(in the rows, 128 means zero)
Each path below is one point turned by a fixed rotation once a step. After each direction that follows a path, write how fast that rotation turns it, in degrees each step (0 if it stays still).
Each turn is a multiple of 5 degrees from 10 to 175, or 0.
Each row of a path follows its step; steps can be skipped.
path 1
step 0: [118 137 127 125 137 136 125 119 124 134 120 123 125 132 124 130 129 125
 128 136 129 134 124 130 126 128 129 126 117 121 127 135 127 131 126 132
 132 131 127 125 126 127 138 129 132 120 129 131 129 131 128 129]
step 4: [128 133 129 127 125 127 131 129 117 124 126 127 130 131 120 139 134 134
 125 125 131 130 122 135 124 120 123 133 123 126 132 136 128 134 133 130
 134 127 126 136 119 129 128 132 128 130 124 117 127 130 121 129]
step 5: [133 138 129 125 123 134 134 126 124 118 132 129 126 127 129 133 124 118
 136 128 129 129 131 133 121 122 130 127 127 123 121 130 127 124 131 133
 125 141 126 125 131 123 130 138 136 124 130 128 129 129 135 128]
step 6: [128 136 132 128 132 130 137 133 123 130 136 127 136 134 124 129 130 132
 130 129 124 125 125 141 134 121 121 133 128 120 125 132 132 128 129 127
 135 129 130 133 120 132 124 126 125 131 126 129 126 139 131 126]
step 7: [132 135 129 123 120 130 133 124 123 129 129 125 125 136 121 130 128 117
 137 128 132 126 125 129 127 117 135 125 132 122 135 138 124 129 124 137
 126 124 126 123 126 126 134 131 134 135 126 126 129 127 131 126]
step 8: [118 136 126 121 134 131 129 134 119 124 125 128 128 132 132 133 126 134
 131 133 128 131 129 136 131 123 123 129 132 119 124 126 127 128 129 134
 132 126 127 121 130 132 129 135 125 127 127 136 123 138 134 135]
step 10: [121 129 128 124 129 128 134 137 128 127 132 124 125 131 137 127 118 124
 126 132 129 130 125 126 135 114 128 138 124 127 124 130 122 135 123 137
 127 129 118 124 125 132 134 133 126 129 124 130 128 132 131 134]
step 12: [132 131 128 129 136 130 133 126 123 130 129 124 121 128 134 140 125 128
 133 127 123 130 127 132 128 119 132 133 124 129 123 128 123 135 127 130
 129 127 121 126 122 130 133 134 131 121 120 121 137 126 121 139]
step 13: [128 135 131 123 119 129 129 140 123 121 128 128 128 129 127 127 127 129
 126 128 123 134 127 132 126 121 129 128 116 132 123 131 131 120 128 128
 123 132 123 132 118 126 128 140 125 126 131 125 118 133 124 126]
Directions:
[127 128 127 127 129 129 127 126 126 128 125 127 128 128 129 130 129 131
 129 128 129 129 127 129 124 129 128 126 129 128 129 128 128 127 131 129
 126 124 128 126 129 130 128 130 130 125 127 126 127 128 126 130] -> 90
[127 130 129 125 131 131 128 129 127 126 128 131 130 128 127 130 127 128
 128 128 129 126 131 130 127 130 127 126 128 129 129 126 129 130 127 127
 127 131 129 126 130 129 128 128 126 126 130 130 128 127 130 128] -> 125
[130 128 129 126 128 125 131 129 127 128 128 127 126 128 127 129 128 130
 127 127 128 128 126 128 126 126 129 128 129 126 129 127 130 131 128 125
 126 127 128 127 127 128 128 125 126 129 128 128 133 126 127 127] -> 135
[124 128 125 130 130 128 128 129 127 128 130 128 126 128 127 127 129 132
 127 129 128 126 127 129 130 127 127 129 129 128 126 130 127 132 128 128
 129 127 127 130 130 128 128 127 126 125 130 126 127 128 127 128] -> 170
path 2
step 2: [134 122 135 137 124 134 132 135 127 130 123 134 123 130 127 120 126 125
 125 130 124 135 135 134 126 128 130 120 128 128 125 133 130 138 128 124
 131 139 133 132 128 121 132 133 126 134 132 132 139 125 136 126]
step 3: [122 124 138 134 123 123 132 130 125 128 130 133 125 123 129 131 127 130
 125 118 136 127 128 129 123 134 131 126 123 120 136 129 132 132 132 122
 141 134 139 130 131 126 131 130 140 129 130 125 125 128 129 122]
step 4: [126 125 129 129 128 128 129 121 125 124 133 129 137 134 123 134 124 132
 133 121 133 120 125 134 125 124 129 123 132 125 133 132 126 126 133 131
 137 127 129 131 135 142 139 121 128 136 124 121 123 124 125 125]
step 7: [132 131 134 128 130 125 132 127 128 123 130 119 124 121 137 134 126 129
 125 127 118 129 128 119 121 132 132 130 117 129 124 120 129 129 125 126
 131 126 132 133 126 122 117 132 130 132 127 127 124 127 144 130]
step 9: [127 129 123 126 124 128 130 131 123 130 134 141 135 126 135 124 133 125
 129 129 130 130 124 139 132 119 134 123 130 121 126 121 130 127 136 125
 122 124 127 133 124 135 125 125 137 127 137 137 124 131 125 129]
step 10: [125 129 131 130 137 130 132 126 130 139 129 133 128 136 132 127 130 130
 120 131 127 122 123 130 134 120 129 121 132 126 124 127 120 124 136 124
 124 131 126 122 132 123 133 131 131 131 139 127 134 138 118 131]
step 11: [123 134 136 128 137 119 132 125 128 131 126 118 126 144 137 135 132 127
 130 128 128 130 136 132 125 128 124 132 124 127 127 128 126 120 127 129
 128 129 128 130 129 118 132 138 134 131 123 127 128 135 124 124]
step 12: [129 133 138 120 133 125 129 126 119 124 120 118 134 129 129 134 127 130
 129 133 136 125 138 124 135 128 131 132 128 128 128 135 136 134 126 134
 133 124 118 125 123 123 134 131 125 127 121 126 128 122 130 128]
step 13: [132 132 134 128 126 133 124 130 127 123 134 129 133 127 127 121 123 129
 127 128 142 133 133 128 130 126 126 139 121 135 120 129 138 137 123 136
 126 127 122 131 124 140 122 127 131 126 131 133 130 128 130 132]
Directions:
[129 126 127 130 128 128 128 131 128 129 129 125 129 125 128 127 128 127
 130 127 130 126 126 128 129 126 129 128 128 126 127 131 128 126 126 126
 126 130 130 129 128 129 130 127 130 129 129 128 125 129 128 129] -> 65
[127 130 128 131 129 126 126 127 130 129 128 126 130 128 128 129 124 130
 130 127 127 128 128 128 128 128 128 129 127 128 128 125 124 126 130 126
 131 129 129 126 128 129 128 129 129 128 126 128 127 129 130 129] -> 100
path 3
step 2: [138 113 126 130 129 129 131 127 127 127 129 124 129 127 125 115 126 121
 132 127 122 127 126 130 121 139 129 123 126 128 120 137 130 136 136 118
 126 130 127 131 137 124 134 133 133 128 135 136 134 122 126 127]
step 3: [130 125 130 123 123 130 125 136 132 128 120 131 131 132 124 131 119 120
 125 122 119 134 134 125 120 127 122 120 130 119 141 122 124 122 126 131
 129 120 130 130 123 127 136 134 125 119 138 121 129 130 133 123]
step 4: [130 128 129 125 132 129 132 122 129 127 126 135 136 133 134 120 128 128
 127 123 131 130 121 122 119 131 119 141 126 143 130 129 134 121 122 126
 115 128 133 125 130 130 130 118 120 123 124 125 129 129 129 129]
step 6: [134 124 131 122 133 133 125 118 125 123 129 126 123 130 125 128 115 129
 138 122 127 122 120 131 126 120 135 136 128 124 121 135 129 136 138 134
 136 134 128 130 133 131 130 124 116 127 134 135 124 126 125 127]
step 7: [125 126 132 134 125 137 139 126 140 123 128 126 121 126 123 127 121 125
 125 136 123 130 130 120 127 128 122 128 128 124 133 130 117 132 127 128
 138 131 130 134 124 122 138 132 131 123 115 124 130 136 124 124]
step 8: [134 136 127 131 121 134 128 124 130 123 133 137 122 121 134 122 132 127
 123 133 121 132 127 129 126 128 120 129 128 131 134 121 142 141 128 128
 114 127 128 127 134 130 131 127 123 131 132 126 126 120 129 117]
step 9: [134 137 136 131 128 121 129 122 131 128 125 133 125 121 126 131 125 125
 127 124 135 123 136 143 136 137 117 136 127 123 132 127 131 118 121 128
 129 124 121 127 125 127 127 132 128 123 132 125 121 131 126 137]
step 12: [124 138 131 126 122 127 127 124 129 127 131 130 128 134 127 130 133 131
 126 127 129 128 130 128 129 111 133 129 137 125 124 114 133 133 127 129
 121 138 132 133 134 126 132 126 117 135 113 125 124 129 128 130]
step 13: [127 133 129 137 129 132 134 118 128 126 131 125 130 122 133 124 132 128
 126 131 131 126 128 138 139 135 137 129 128 130 123 123 128 125 124 119
 128 122 121 128 130 121 117 138 138 127 121 134 131 133 121 119]
Directions:
[127 127 128 130 129 129 127 129 128 123 126 126 128 131 128 131 127 126
 131 128 127 129 127 126 126 129 128 129 127 127 128 129 128 128 127 131
 130 127 127 127 129 129 128 129 130 128 127 126 128 127 130 126] -> 95
[128 127 127 129 128 128 127 130 128 130 132 126 130 125 131 128 127 128
 127 129 127 126 128 128 128 129 130 128 129 129 128 127 128 131 128 130
 129 124 129 127 129 127 128 129 129 128 130 125 129 124 127 126] -> 130
[129 128 127 127 128 127 128 127 128 130 129 126 126 128 128 128 126 131
 129 128 128 126 128 128 129 128 126 127 128 127 129 130 130 126 125 129
 129 128 130 125 131 128 126 127 130 126 126 131 127 126 131 127] -> 80
